Some points, one per row:
[ 0.17  0.46  1.49 -0.08  1.22  0.51  0.71  1.6  -0.25  0.63  1.21  0.49
  0.34  0.29 -0.1  -0.05]
[-0.58  1.19  0.71  0.1  -0.28 -0.79  0.01  1.53 -0.35  1.61  1.24  1.82
  2.77  0.5   1.64 -0.52]
[-0.92 -1.66  0.49 -0.62  0.25 -0.36 -0.16  0.13 -1.46 -1.5  -0.82 -0.79
  0.88  0.24  0.78 -0.21]
[-0.42 -1.82  1.78  1.06  1.67  0.92  0.55  2.79  0.31 -0.7  -1.36 -1.23
  2.15  0.35  0.11 -1.86]
[ 1.73  1.32 -1.27  0.64 -0.04  0.7  -0.46 -2.67 -0.06 -1.66 -1.49 -0.89
 -2.45  0.18 -0.51  1.91]
[-0.12 -1.7   1.53  0.66  1.    0.8   0.68  2.14  0.82  1.06  0.38  0.38
  1.96  0.39  0.21 -1.98]
[-0.39 -0.03  0.75 -0.86 -1.41 -0.5   0.37  0.69  0.88  1.32  2.13  0.87
  1.54  1.39  0.86  0.72]
[ 1.73 -0.19  1.31  0.47 -0.29 -0.15 -0.34 -0.04 -1.86 -1.75 -2.52 -1.59
 -0.02 -1.42 -0.59 -2.72]
[-0.98  0.01  2.13 -0.05  0.52 -0.17 -0.04  0.48 -1.81 -0.71  0.72 -0.04
  0.01  0.47  0.9   1.43]
[-0.56  0.63  1.01 -0.32  0.06 -1.17  0.29 -0.13 -0.26  1.57  1.91  1.65
  1.18  0.81  1.04  1.74]
[-0.09 -1.68  0.42 -0.54  0.2   0.2  -0.28  0.64 -0.85 -1.07 -0.95 -0.54
 -0.12 -0.24  0.73  0.61]
[-0.7  -0.09 -0.95 -0.03 -0.02 -0.02 -0.49 -1.26 -0.72 -0.3   0.17 -1.24
 -2.49 -0.48 -0.46  2.27]
[-0.46  1.04  0.06  1.    1.1   1.02  0.95  1.67  0.31  0.42  0.02  0.15
  0.94 -0.93 -0.63 -1.23]
10 more points follow, each with its number after it:
[-0.74  0.1  -1.07 -1.56 -2.16 -1.15 -0.08 -0.91  1.08  0.71  1.87  1.44
  0.25  1.68  1.02 -0.03] 0
[-0.06 -0.45 -0.79 -0.33  0.43  0.61  1.18  0.75  0.52  1.23  0.98  1.09
  0.46  0.65 -0.09  0.69] 1
[-0.67 -1.25 -0.35  0.32  0.4   0.85  1.19  0.51  0.58  0.83  1.41  0.62
 -0.53  0.29 -0.26 -0.24] 2
[-0.22 -2.52 -2.45 -0.61 -0.69  0.01  0.52 -0.55  1.38 -0.17 -1.1  -0.84
 -0.66  0.07 -0.29 -0.03] 3
[-0.62  1.62 -0.15  1.25  1.22  0.89  1.26 -0.21  0.77  0.34  0.1   0.11
 -0.52 -0.36  0.33  1.32] 4
[ 1.53  2.15  0.93  1.44  0.36  0.29 -0.13 -1.41 -0.6  -0.82  0.   -1.49
 -2.32 -1.68 -1.39 -0.22] 5
[ 0.12  1.1   2.12  0.75  1.22  0.71  1.    0.69  0.29  1.23  1.62  0.74
 -0.71 -1.01  0.15  1.21] 6
[-0.73  0.39  0.36  1.24  1.28  0.58 -0.22 -0.55 -0.06 -0.57 -0.65  0.05
  1.16  0.08  0.92  0.03] 7
[-0.41 -1.09 -2.81 -0.81 -0.03  0.11 -0.64 -1.58 -0.56 -0.68 -2.1  -0.56
  0.04  0.3   0.35  0.41] 8
[-0.03 -0.55 -0.92 -0.27  0.01  0.85  0.01 -0.04  0.71  1.43  1.73  0.87
 -0.82  1.23  0.2   2.21] 9
Which two of these numbered points are nearest to each point below by angle, seen from the average point of the first points? Their numbers follow each, nearest first.
[-0.14 -1.53  2.22 -0.19  0.94  1.2   1.02  0.97  0.92  1.07  1.96  0.33
 -0.03  0.73 -0.04  1.21] > 6 2
[-0.82 -2.52  1.43  0.99  0.46  0.43  0.06  2.72 -1.31 -1.16 -2.12 -0.57
  3.04  0.33  1.44 -3.25] > 7 3
[-0.51  0.25  0.31 -0.6  -0.78 -1.23  0.01  0.05  1.02  0.79  1.88  1.51
  1.01  1.13  1.04 -0.03] > 0 1
[-0.52 -1.24 -0.08  0.41  0.86  0.76  0.93  2.26  1.17  1.38 -0.35  0.69
  2.    0.59 -0.37 -0.03] > 1 2
[-0.88  0.1   0.2   0.18  0.35  1.22  1.63  0.79  1.22  0.42  0.04  0.78
  1.41  0.54  0.24 -1.27] > 1 2
Now 10 new points, numbered from 0 again:
[ 0.19 -1.98 -3.64 -1.23 -0.92 -0.32  0.04 -1.3   0.87 -0.47 -1.41 -1.26
 -0.82  0.34 -0.77 -0.19] 0
[-0.92  1.74  0.76 -0.37  0.19 -0.91 -0.08 -0.73  0.17  0.94  2.92  1.8
 -0.3   0.67  0.64  3.3 ] 1
[ 1.25  2.11  1.99  1.45  1.36  0.83 -0.29 -0.03 -0.06 -1.23 -0.7  -1.1
 -1.06 -1.61 -0.97 -0.99] 2
[-0.43 -0.79 -0.61 -0.59 -0.19  0.44  0.57  0.69 -0.06  0.48  0.36  0.21
 -0.21 -1.2  -0.41 -0.76] 3
[ 1.11  0.67  2.03  0.43 -0.53 -0.61 -1.49 -0.6  -1.79 -1.18 -0.86 -1.59
 -0.4  -1.53 -1.15 -1.83] 4
[-0.28 -0.55 -1.42 -1.54 -1.55 -0.55  0.01 -0.2   1.86  1.1   1.58  1.23
 -0.52  1.02  0.88  2.74] 5
[-0.91  0.41  0.33  0.38  0.35  0.4  -0.12 -0.44  0.15 -0.55  0.24 -0.21
 -1.26  0.34 -0.12  2.18] 6
[ 0.73  3.74 -0.77  2.23  0.9   0.68 -0.37 -0.13 -0.06 -0.34 -2.17 -0.64
  0.62 -0.66 -0.35 -3.07] 7
[ 1.07  0.96  1.75  0.93  0.01 -0.45 -0.91 -0.93 -1.56 -1.67 -0.89 -1.63
 -1.53 -1.54 -1.44 -0.76] 8
[-0.19  0.12  2.83 -0.39  0.5   0.59  1.18  0.45  0.13  0.1   0.02  0.59
 -2.18 -0.39  0.35  4.26] 9
Which two of these numbered points are nearest to each point below by angle, seen from the average point of the first points? Their numbers follow each, nearest first.
[-0.68 -1.5  -1.19 -0.02  0.8   1.21  0.94  0.8   1.85  0.67  0.34  0.45
  0.66  0.32 -0.44 -1.43] > 3 0
[ 1.36  2.41  1.88  1.75  1.26  1.45  0.31  1.11 -0.93 -0.14 -0.27 -0.32
 -1.06 -1.47 -1.4  -2.18] > 2 7
[-0.05 -0.51 -4.42 -1.39 -1.56 -0.54 -1.06 -1.55 -0.04 -0.98 -2.52 -1.11
 -0.02  0.26 -0.18 -0.54] > 0 3
[ 0.79 -1.38  3.2   0.11  0.02 -0.8  -0.45  0.88 -0.06 -1.88 -2.02 -1.6
  0.87 -0.79 -0.91 -3.29] > 4 8
[-0.14 -1.48  0.74 -0.73 -1.21 -1.38 -0.71  1.18  1.1   0.83  0.53  0.89
  1.98  0.83  1.14 -0.29] > 5 1
